Y: rows in 3 groups, each row roughly a mix of its group's directions
Y (77 x 10)
3.385, -3.169, -0.748, 3.754, 0.731, 1.260, -1.996, -1.059, 0.868, -3.323
3.349, -4.169, 0.175, 2.133, 1.617, -1.617, -2.491, 3.012, 1.188, -0.297
-1.223, -3.492, 3.523, -1.736, 2.259, 2.180, -2.766, -1.204, 2.465, 1.017
2.412, 0.923, -4.488, 1.444, -3.270, -1.739, 1.137, -2.940, 1.164, 1.128
-0.334, 3.349, 2.599, -1.224, -0.986, 2.574, 0.865, -4.450, -2.729, -0.093
-1.003, -1.142, -0.608, -5.919, 3.028, -1.607, 0.554, 1.296, 1.546, -1.155
0.364, -3.509, -1.315, -1.769, 2.895, 1.536, -2.100, 3.354, 2.926, 1.709
-3.062, 2.048, 0.554, 2.395, -0.658, 2.176, 2.058, 3.979, 0.389, -3.191
-1.444, -1.192, -0.909, -5.068, 1.752, -0.892, 2.892, 2.743, 2.241, -0.620
-3.434, 2.064, -0.787, -2.827, -0.731, -2.597, 0.884, 3.094, 0.747, 3.511
1.818, 4.816, 1.047, -2.793, 0.241, 0.015, 3.127, 0.201, 2.745, -1.542
-1.511, 2.940, -0.709, 2.735, 0.369, -4.342, 0.607, 2.464, 3.168, -0.897
1.557, 3.361, -1.300, 3.507, -2.115, -2.996, -3.692, 0.022, -0.189, -0.592
-2.842, -2.316, -1.366, -0.597, -0.839, 4.752, 0.037, -2.159, 3.350, -0.588
0.930, 2.260, 1.037, 3.208, -4.351, 1.566, 3.784, 0.573, 1.258, -0.476
2.323, 2.941, -2.679, 0.978, 3.201, 1.429, -0.321, 1.158, 1.548, 4.108
-2.906, -0.481, 3.129, -2.616, -0.794, -2.190, 1.137, -1.208, -2.623, -3.849
1.863, -3.424, 4.440, -1.704, -0.485, 1.191, -0.987, -2.857, 0.637, 2.484
0.181, 4.695, -0.447, -1.038, -0.858, -2.706, 2.588, -3.473, -1.888, -1.203
3.319, 4.597, -2.706, 1.699, 0.535, -0.329, -0.427, -2.639, 0.403, 2.261
2.010, -0.797, 4.322, -0.627, -3.088, 3.779, 2.040, -1.051, -1.469, 0.438
2.653, 3.416, 1.823, -3.019, 0.445, 1.570, -1.067, -2.456, 3.613, 1.071
0.997, -1.390, 0.059, -3.902, 3.803, 0.938, -2.190, 2.385, 3.346, 0.055
2.155, -3.167, -1.279, 2.629, 0.518, -2.141, -3.224, 3.307, 2.402, -0.060
-3.870, 4.611, -2.646, -1.207, -2.026, -1.283, 2.121, -0.248, -0.066, 0.411
-2.135, -0.125, 4.830, 2.598, 1.106, 2.419, -1.431, 1.735, -2.870, -0.393
-1.820, -0.695, -4.074, -0.989, 4.000, -2.268, -3.319, -0.194, 1.259, 0.177
-0.617, 2.872, 3.777, 0.927, 1.986, -0.158, -2.547, -2.221, -3.828, -1.175
2.648, -2.270, 1.726, 0.859, 1.542, 3.515, 1.198, -3.436, -1.612, -2.953
4.227, 1.862, -2.391, -1.969, -2.008, 0.336, 1.153, -2.742, -3.156, 1.138
-0.292, 2.864, 0.291, 2.918, -3.171, 0.118, 3.801, 2.847, -1.180, -2.069
-1.413, -0.174, -2.678, 0.600, -3.839, -2.831, 3.646, -2.376, -1.943, -0.397
-1.824, -2.262, 0.778, -1.882, -0.202, -0.452, -2.319, 3.257, 3.099, 4.094
-0.900, 4.301, 1.609, 1.983, -1.806, 1.187, 2.707, 2.913, 1.853, -2.332
2.756, -5.320, -0.159, 2.221, 1.615, 1.074, -1.809, 1.112, 1.915, -1.547
-3.875, 0.454, -3.527, 2.128, 1.652, -0.514, 0.011, 3.536, -0.746, -2.633
2.226, 3.864, -3.624, 0.057, -0.260, -4.508, 0.339, -0.861, 0.594, 0.745
-3.550, 2.659, -2.047, 0.478, -3.342, 1.680, -2.295, -2.058, 2.669, 0.684
0.241, 0.235, -0.536, 2.846, -0.714, -6.555, 0.757, 0.651, 1.030, 1.071
3.722, -1.291, -0.897, 4.467, -0.088, -0.585, -3.210, -0.495, 0.435, -2.796
-1.486, 1.311, 4.244, 1.261, -1.552, 3.687, 1.985, 2.353, 1.532, -1.955
-2.584, 0.878, -1.119, -1.572, -0.118, 3.411, 4.115, -3.331, -0.548, -2.009
-2.800, 0.402, -4.347, -0.434, 0.239, -0.053, 4.636, 0.294, 0.654, -2.456
-1.309, -3.413, -1.777, -0.211, 0.341, -1.175, -1.518, 4.156, 3.736, 1.893
4.109, 4.009, -2.671, -0.250, -0.321, -0.836, -0.262, -2.847, 2.377, 0.630
1.499, -3.279, 3.565, -1.775, 2.071, 3.789, 1.446, -2.020, -1.216, -0.135
-3.158, -0.813, 0.369, -3.109, -0.314, -0.607, -0.628, 3.086, 2.393, 4.316
3.274, 1.077, 3.231, 0.513, -4.277, 0.632, 3.146, -1.140, -1.425, 0.824
2.728, 0.626, -3.637, -1.606, 0.818, -3.976, -1.464, -2.822, -0.483, 2.173
-0.602, -2.262, 4.959, 0.379, -1.797, 4.343, 1.375, 0.620, -0.567, -0.523
0.600, 3.940, -1.912, -1.163, -1.099, 4.569, 1.731, 0.817, -1.889, -2.230
-3.192, 3.926, -3.435, 0.797, -2.938, -1.873, -1.121, 0.497, 1.798, 0.522
-2.533, -0.998, 1.060, -5.134, 3.095, -1.049, 1.600, 2.281, 0.180, -1.347
2.246, -5.411, 0.787, 1.194, 1.518, 0.868, -2.527, 1.947, 2.351, 0.232
1.383, -1.604, -3.295, 4.206, -0.722, -0.739, -2.720, 0.601, 2.517, -2.643
-1.568, -4.259, 2.656, 1.779, -2.106, 2.606, -0.033, 3.381, 0.949, -0.894
0.830, 1.576, -2.999, -0.508, -3.440, -3.145, 2.537, -3.692, -0.282, -0.940
0.852, 2.440, -1.526, 0.426, -3.192, -2.908, 1.329, -4.617, -1.471, -1.450
2.191, 2.134, -0.426, 4.368, -3.701, 0.010, -0.605, -3.409, -0.935, 0.036
-2.585, 1.378, -0.179, 2.700, -0.056, -1.448, 1.062, -1.952, -5.486, 1.465
0.384, 1.425, 5.653, 1.341, -2.043, 0.414, 1.762, 0.864, 3.324, -0.004
0.086, -2.335, -4.219, 2.888, 0.255, 1.073, 0.877, -0.436, 2.147, -4.098
2.120, -0.066, 0.937, 0.418, -3.803, 2.609, 3.200, -0.345, -4.236, -0.237
3.850, -1.197, -2.475, -0.679, 0.705, 0.407, -4.033, -0.939, 3.753, 0.670
0.144, -1.457, -0.923, 0.910, 0.496, 4.109, 2.198, -3.920, -0.128, -3.744
2.802, 2.518, -0.678, 2.080, -1.787, 2.595, 2.399, 1.909, 3.835, 1.472
2.624, -2.339, 2.155, 1.818, 0.298, 3.860, -2.091, -3.481, -0.058, -1.843
1.077, -1.245, 0.554, 3.876, -5.493, 1.524, 1.226, 0.009, 1.488, -0.959
-0.533, -3.970, 2.270, 1.252, -2.249, 2.836, 1.838, 0.660, -3.924, -0.318
-2.783, -1.373, 1.643, -0.897, 3.952, -0.812, -2.950, -0.203, -4.115, 0.310
-2.808, -2.395, 5.000, 1.851, -0.322, 1.900, 0.572, 2.224, 1.786, -0.976
-0.326, -0.089, -1.594, -4.106, 3.053, 0.153, 2.391, 3.342, 2.831, 1.190
-4.648, -1.553, 0.058, 1.009, 3.135, 0.754, -1.941, 2.777, 2.266, -1.769
-0.340, -1.289, 0.738, 1.400, 3.565, 3.178, -1.872, 3.877, 0.548, 3.041
-0.761, 1.789, 0.647, 4.803, -3.416, 0.083, 1.832, -1.748, -3.112, 0.371
1.164, 1.938, -3.466, -0.319, 1.735, -2.773, -2.064, -4.020, -2.107, 1.550
-3.081, -5.523, -0.984, 0.791, 2.425, -0.775, -2.119, 0.629, -1.468, 0.252

one row of each group, then the others: which group is each in?
-1.692, 1.180, 1.228, 0.563, -1.695, -2.707, 0.141, -3.866, -4.444, -2.045	B
-1.656, 0.755, -2.126, -2.744, 4.155, 1.984, -3.454, -0.462, 2.478, -0.578	P
-0.590, 2.284, -0.292, -1.937, 0.809, -4.422, 2.754, 3.333, -2.114, 1.549	K

2.236, 1.649, -0.648, 3.911, 1.800, 1.695, -3.821, -1.048, -0.917, 3.015	B
-2.972, 1.145, -1.636, -2.853, 3.446, -2.224, 2.680, 0.486, -2.795, 1.473	B
-3.706, 4.811, -1.417, -0.774, -2.957, 0.772, 0.017, -2.390, 0.330, 0.734	K
4.398, 3.930, -0.755, -0.812, -0.460, -0.335, -1.152, -2.702, 3.068, -0.893	B
-0.466, -0.903, 4.120, 0.730, 0.558, 3.750, 0.087, 4.244, 1.980, -0.576	B
-2.549, -1.652, -2.475, 0.700, 0.167, 3.410, 0.727, 2.189, -4.145, -2.275	P
